One vector is turned by the same rotation once a step. Each row is the vector after some number of steps, and that number follows the row.
The counts run from 0 to 673.
[ -3 -11   1  -2  20 -21   9  -4   5 -13  -9   3  -4  12  -2  -4 -16 -15
  -7  -4  -4  -1   0  -6  -5  -2   2  -6  -8   1   6   6  -3 -10   1  -3
   2  14  -5  -9   3  -8  -7  -8   7   0   1  15  11  -5  -3  26  -9   6
  13  -1 -20  24  -8   7  11  -2   5  14  -4   5  19 -10  11   6  10 -16
   5  -6 -15   3  -2 -10 -11  -7  -3  -1   9   3   1] | 20
[  1  -2  14   0   2 -10   9  -6   2  -9 -11 -16   8  11   7  -7 -17   3
  -5  -2 -12   1  13  -4  -7   4   2   0 -27   5   8   7  -4 -13  10   0
   6  10   5 -18  -6   0  -7  -5  16 -18  -6   2   8 -22   4  13  -6   5
   9   0 -21  12   3  13   2   4  -7  -4 -10   1  11  -1  12   6   4 -12
   5  -6 -17   4   2  -1  -3 -11  -5   5   8  10  -4] | 95
[ -4   6  21   2  19 -14  10  -1  -2  -5   2   1  -8   1   6   1 -22 -11
  -2  21   4   8  -4   9   1  14  14 -11   9  -1  20  -1   3  -7   1 -10
  12   0   9   1 -10 -13 -11   0   7  -1   4   8  -1   2  -3  -7  13   1
 -11   4 -17   4  -6  -4   1   3  19  10  -7  11   1  -1  -9   5  -5 -12
  13   0  -7  11   6  -7 -21  -1 -14 -10   7   9  -3] | 151
[-19   5  17   9  13 -26   9  -6  -7   4 -11  -1  -2   4  15  -3 -22  -3
 -10   8   2  -9  -7   5  -7  -1  16 -14  -7   3   8   2  -3 -10  -1   0
   6 -12   3  -2   4   6   4   4  19  -5  -1   6   8  11   5  13   8  14
  -6  10 -15  14  -8   2   0   4   7  13  -6   7  14  -3  11   0   2 -10
  12   1 -10  -2   4  -3   4   0  -6 -20   1 -15   6] | 166
[  1  11   9  13   7   0  14   2  -9  10 -20 -15   9   4  20  -3 -22   4
  -7   9 -11  -5  -3  -2  -4  12  -3  -7  -8   0   7  -1  -5 -11  -2  -2
   4  17  -9   8  -4  -4 -14  -6  15  -7  -9   7  -6  -5  12   2 -10   6
  -6  13 -12  -7   4  10  -1  -1   6 -25   1  -7   7   8  -2   2  -9 -20
  -9  -1   5  11 -10 -10 -15   0  10   1   7  11   5] | 398
[-19   2  18  10  23 -16   1  -8  15  -8  -4   6  -4  14  -2  -8 -19 -14
  -2  10  -3  -5  -7   1 -22   0  14  -4  -9  14  21   6   0 -18  -1  -6
   6  -1   9  -4  -4   4  16  11  -2 -14  -3  -2   5  -9   5  -1   1  11
 -10   2 -12   3   8  -2   1  11   4   9   1   5   1   8  14   6  14  -8
  10  -5  -4  -2   8   9 -16  -5  -8   0   4 -12  -1] | 653
[-19   7  20   3  17 -23   1  -7   2   1  -5  -3   2   0   9   9 -17  -8
  -4  11  -1  -2   5   3   0   7  19  -1   2   8  11   2  -3  -8  12   1
   7 -12   2  -3  -5 -13  -8   6   9   2   3  12  13   0   0   7   8   1
  -1   5 -18  10  -8   1  13   4   4  21 -11  12  11  -2   8   9  -1  -6
  12   6 -19   9   4  -9  -9  -8 -14  -9   1  -2  -5] | 155
[ 11   5   4  12  14  -1  13   4   8  -8 -14  -1   1  14   2 -12 -23 -14
  -5   9  -8  -3 -10  -1 -13   3  -8  -8  -5   0  16  -1  -8 -23 -12 -12
   5  21  -7   8  -4  -2   0  -5   0  -6  -7   6 -14 -10   3  10 -10  10
 -10   4 -12   0   8   1   0  -2   2 -12   8  -2   7   6   5  -2   2 -26
  -7  -9   2   9  -2  -1 -18   6  13   7   4   5   3] | 61
[  1   9  18  10  11 -18  18  -2  -2  -1 -15  -3  -7   6  10  -9 -29   0
  -1  14  -1  -8 -18  10  -5  14   5 -14   1   1  24   4  -2 -10 -12  -3
   6   8  -1   7   1   7   2  -1   7  -5   1  10  -1   5  10  10   7  12
 -14   8  -4   0   3  -6  -7   0  13 -10   3  -1   8   1   0  -2  -9 -21
   6  -4   1   1 -12  10 -10   2  -4  -9   6 -12   8] | 325
[  0   4   5  -1   7 -12  12  -3  -8 -10 -21 -12   4   5  10  -4 -24   5
  -8  -5 -13  -4   1   6  -3   5   5 -20 -20   0  11   5  -5 -14   0  -1
  -6  12   1  -6  11   1  -8   2  15 -10 -10  21   3  -7   4  21  -6   6
   2   3 -10  15  -1  -1  -7 -11   8  -5  -3   5  23  -9   6  12  -3 -17
  -3  -5  -9   1 -16  -4  -1  -1   1  -8   3  -3   1] | 446
[ -2   1  13   9  26 -13  13  -1  -2  11  -8   2  -3   8  11  -7 -16 -23
  -7  15   1   0 -12  -1  -3   5  -3  -4  15  -3  11  -3   3 -15  -5  -9
  16   7  -8  10 -11 -13  -1  -9   0   9  -2   1  -5   4  -2  -4  -2   4
 -14  11 -14  -4  -7  13   6   5  13   3  -2   2   1   3  -4  -9  -1 -16
   0  -6  -1  15   8 -13 -25   2   1  -5   6  11   5] | 350
[-10   1  18  11  19 -25  15  -1  -4  10  -4   4 -12   7  12  -2 -24  -6
   0  19   8  -4 -15   1  -1  15   8   0  15   2  16   4   9  -2  -6  -1
  13   7  -6   8  -6  -6  -7  -7   4   4   9   4   7   8   9   5   5   8
  -7  11 -13  -1  -5   0   5   7  17  -5   1  -1   1   6  -4  -7  -6 -15
  13   3   0   7  -3  -1 -17  -2 -10  -8  12  -3   8] | 476
[-18   2  17  11  28 -21   6  -2  -7  11  -5   6  -6   6  13  -1 -16 -18
 -10  12   5  -2 -11   0  -3  -2  12  -9  11   0   4  -1   4  -9   0  -5
  13  -7  -3   6  -5 -10  -3  -5  10   6   1   2   7  12  -1  -1   2   7
  -8  12 -16   6 -12   6  10   4  13  16  -4   9   5   2   2  -3   1 -12
   8   3  -6   8   9 -15 -15  -1  -5 -17   4  -1   6] | 627
[-12  10   2   8  14  -3   7   0  -7   5 -19 -13  13  -1  17   3 -19   7
  -8  -1 -16  -5   8  -1  -3  10   7  -8 -13   7   4   4  -5  -8   8   4
  -3  13 -10   1   3 -11 -18   3  15  -4 -12  17   4  -6  12   8 -12   1
   2  12 -10  -1   0   7   1  -8   9 -16   2   0  17   1  -1  13  -6 -13
 -12   4  -2   9 -18 -18 -15  -5   7  -1   5   4   2] | 121
[ 10  -4  13  -4  21 -15  16  -9   4 -10 -15  -5  -3  15   1 -18 -22 -11
  -2   6  -8   0  -8   3  -8   6  -4 -11  -9  -2  23  10   1 -18  -9  -5
   8  19   6  -5   0   6  12  -3  -4  -8  -6   4   1 -12   0  11  -2   4
 -10  -1  -6   4   5   8 -10   1  12  -2   3  -1   6  -7   2   1   4 -17
   3 -19  -4  -1  -6   7 -18  -3  -4   2  11   1   6] | 648
[  4   7   9   7   0  -7  12   1  -9   4 -19 -21   9   3  17   1 -19   4
  -9   4 -11  -3   9  -1   4   7  -1  -5 -18   0   2  -3  -7 -14   9   0
   4   8  -6  -4  -5  -8 -19 -10  21  -9  -6  10   3 -12   6  13  -8   4
   6   6 -22  11  -3  13   7  -2  -6  -5 -11  -3  14  -3   5   0  -7 -19
  -2  -1 -16  13   0 -12  -1  -6   5   1   2  15  -1] | 558
[  5  -4  11  -8  17  -3  11  -1  -3 -12  -3  -8   0   6   3   0 -18  -7
  -2   7 -11  11  11   1   1  13   2  -6  -9  -2  13   2   2 -10   7  -8
   7  19   4  -6 -10 -18 -20  -4   5  -6  -5  10  -3 -19  -5  -1  -3  -8
   5  -3 -18   7  -3   6   4  -1  12  -1  -7   5   8  -2 -10  10  -1 -11
   1  -8  -9  16  -2 -14 -24 -10  -5   6   9  23  -9] | 422
[ -3  -1  14   3  11 -15  10  -8  -3  10 -14 -17  12   7  13   0 -11  -4
  -4   3 -11  -6  11  -8   2   6  -5   9 -11   3   4   4   1 -10  13   6
  10  14 -10  -8 -12 -10 -12 -10  10  -3  -1   4  15 -15   6  12  -8  -1
   9   9 -22   2   0  24  11   5  -2  -7  -8  -6   5   3   6  -1  -2 -14
   2  -4 -16  13  -1 -12 -14 -14  -1   7  10  19   2] | 83
[-11  -6  12  -3  28 -13  10  -2  -5  -8   4   8 -11   9   7 -11 -20 -15
  -9   6  -2  10  -7   4 -12   3  12 -19  -1  -2  11   4   8  -7  -3 -13
   6   9  13  -3   0  -7  -1   0  10  -5  -6   4  -3   5  -7 -10   4   4
  -6   2 -14  13  -9   0  -6   2  23   7  -3  11   3  -3  -9   8   8 -10
  10 -10   0   1   3 -10 -24   5  -9 -14  14   0  -1] | 301
[-15   8   8  23  11 -17   3   0  13   0 -14   4   3  14   3  -5 -19  -6
  -7   4  -3 -15  -6  -1 -20  -5   8  -2 -12  15  10   3 -12 -19  -3  -1
   1   1  -5  -1   1   5   8   2   7 -14  -1   5   5  -6  12  17  -6  18
  -5   7 -18   8   6  -2   8   6  -6  -4   6  -1  10  10  23  -2   9 -16
   3   2  -4   1   2   7   1  -2   4   1   2 -16   2] | 55
[  9  -1  18   0   7 -11  19  -5 -11   8 -14 -17   4   7  18 -10 -19  -2
  -3   9  -7   3   0  -1   3  12  -6  -1  -8  -6   9   3   5 -11   2  -2
  15  15  -3  -6 -12  -4  -9 -16   9  -6  -3  -1   4 -12   4   2  -4   2
  -3   9 -17  -1  -1  20   0   7   7 -14  -7  -9   2   1  -7  -7  -8 -16
   7  -9  -7  10   2  -4 -13  -4  -3   2  15  20   6] | 86
[-13   4  17  19   8 -26   5  -4  11   5 -12  -2   2  11   6   1 -17  -3
  -1  10   1 -14  -3  -6  -8   9   8  14  -3  13  14   7  -4  -9   6   8
  10   2 -10   1  -8   0  -3  -1   5  -6  10   0  16  -7  14  18  -3  12
   4   7 -22   5   2   5  16  12  -7   0  -1  -7   3  11  17  -7   1 -14
  13   5 -11   8   4   6  -6 -10  -5   4   6  -6   5] | 205
[ -3  -6   9  -5  23 -12  13  -1  -7 -11   2   5 -11   9   8 -13 -21 -14
  -9   7  -3   9  -8   4  -9   4   5 -20  -4  -7  11   4   9  -9  -7 -15
   6  12  13  -2   0  -6  -4  -3   9  -4  -8   7  -4   2  -9  -5   2   2
  -6   2 -13  13  -9   3  -6  -2  24   4  -2  13   5  -5 -11   8   4 -10
   6 -13   0   0   3 -10 -22   3  -6 -12  13   4   0] | 300
[ 15   5  15  -2  19  -9  15  -6   1 -10 -15  -8   0   8   2  -9 -20 -19
  -6  12  -8   3  -6   4  -3   1  -4 -14  -2  -5  18  -2  -5 -27  -5 -12
   9   6   3   1  -4  -7   7  -2  -3  -3  -5   6  -9 -12  -8   7   1   1
 -14   1 -12   6   1   9  -4  -3   6  17  -6   7   9  -7   4  -2   0 -22
  -2 -14 -12   9   4  -5 -18   3   1  -2  -2  12  -1] | 498
[-12   1   4  -7  24  -6   2  -8  -2  -5  -8 -10   8   3   9   1 -15  -1
  -6  -2 -17   4  13   0  -2   7   9 -10 -13   6  12  11   1  -8  10   1
  -3  16   2  -9   2 -13 -10  10   5  -2 -12  17   7 -13   2   1  -6  -5
   2   4  -9   3   1  10   0  -4  16  -4  -2   7  15  -3  -2  24   2  -7
  -8  -4  -3   6 -16 -16 -26 -11  -4   0   7   8  -3] | 583
[-12   4  15   0  22  -9  10  -5  -9   3  -5  -5  -1   1  15  -4 -24   2
  -4  12 -10   5  -3   7  -2  16  11 -15  -2   1  18   5   8  -6   0  -3
   6  11   9   1  -3  -8  -8   7   9  -2 -10   9   2   0   6 -14   5  -1
 -12   9  -7  -6   1   3  -9   1  27 -14   0   5   3   2 -15  13  -6  -7
   3  -2   7   5 -12 -11 -27  -2  -8  -8  13   4   4] | 587
[ -6  -2  12  14  17 -12  14  -2   0   3  -8  -1  -3  15  11 -19 -20  -2
  -4   8  -5  -5 -12  -2 -18   6  -4  -5  -9   2  12   6   4 -12  -8  -7
   9  20   1  -1  -6   7   4  -8   7 -13  -8  -7  -4  -4   8   0  -6  14
 -10   8 -11  -3   6   7  -7   9  10 -25   8  -8  -1  10   0  -6   5 -16
   4 -11  10  -1  -2   5 -16   3   1  -1  17  -5  11] | 525
[ -1   5   3  13  11 -17   5   1  12 -14 -16   1   1  12  -2   0 -22  -6
  -3   2  -5 -11  -2  -1 -10   3   4  -4 -10  12  18   4 -13 -16  -3   0
  -3   9 -12   3   4  -2  -4   2   2  -8   3  17   4  -8   8  30  -7  12
   5   0 -13  13   2  -9   8  -6  -5   1   3   5  19  -1  19   4   3 -22
  -3   0 -11   5  -9   3  -7  -4   4   4  -2  -8   0] | 332
[-12  -1  18  10  22 -16   4  -7  13  -7  -2   6  -5  14   1 -13 -20 -14
  -3  13  -2  -4  -8   4 -20   1  10  -7  -6  11  20   8   1 -17  -5  -7
   7   1   9  -5  -4   5  18   8  -3 -11  -3  -4   2  -6   2  -2   5  11
 -13   3 -12   4   7  -3  -5  11   9   6   4   6  -1   7   7   3  12  -9
  11  -8  -1  -1   6   9 -16   0  -9  -5   7 -12   2] | 652
[ 10   6  10   6  13  -6  15   6   1 -20  -6   0 -11   7   2  -3 -28 -10
  -3  14  -2   3 -12   7  -6  11   1 -17   1  -3  18  -4  -7 -13 -14 -14
   1  14   0   9  -2  -7 -13  -7   6  -6   1  15 -11  -2   1  12   2   7
  -6  -1 -15  12  -2 -13  -3  -7  11  -2  -1  10  13  -4  -2   2  -6 -24
   1  -5  -3  10  -4  -2 -14   4   2  -3   3   4  -3] | 611
[  8   2  14  -7  19 -10  14  -3   0 -14  -3  -5  -6   4   2   0 -23 -10
   0  13  -5   7   2   7   4  16   3  -9   3  -1  18   0   1 -11  -1  -8
   5  14   2   0  -8 -16 -17  -3   1   0   1  17  -3  -9  -4   4   5  -7
  -2  -3 -15   7  -5  -3   3  -5  16   5  -7  10  10  -5 -10   9  -7 -15
   3  -4 -10  15  -5  -9 -26  -5  -9   2   9  18  -5] | 148
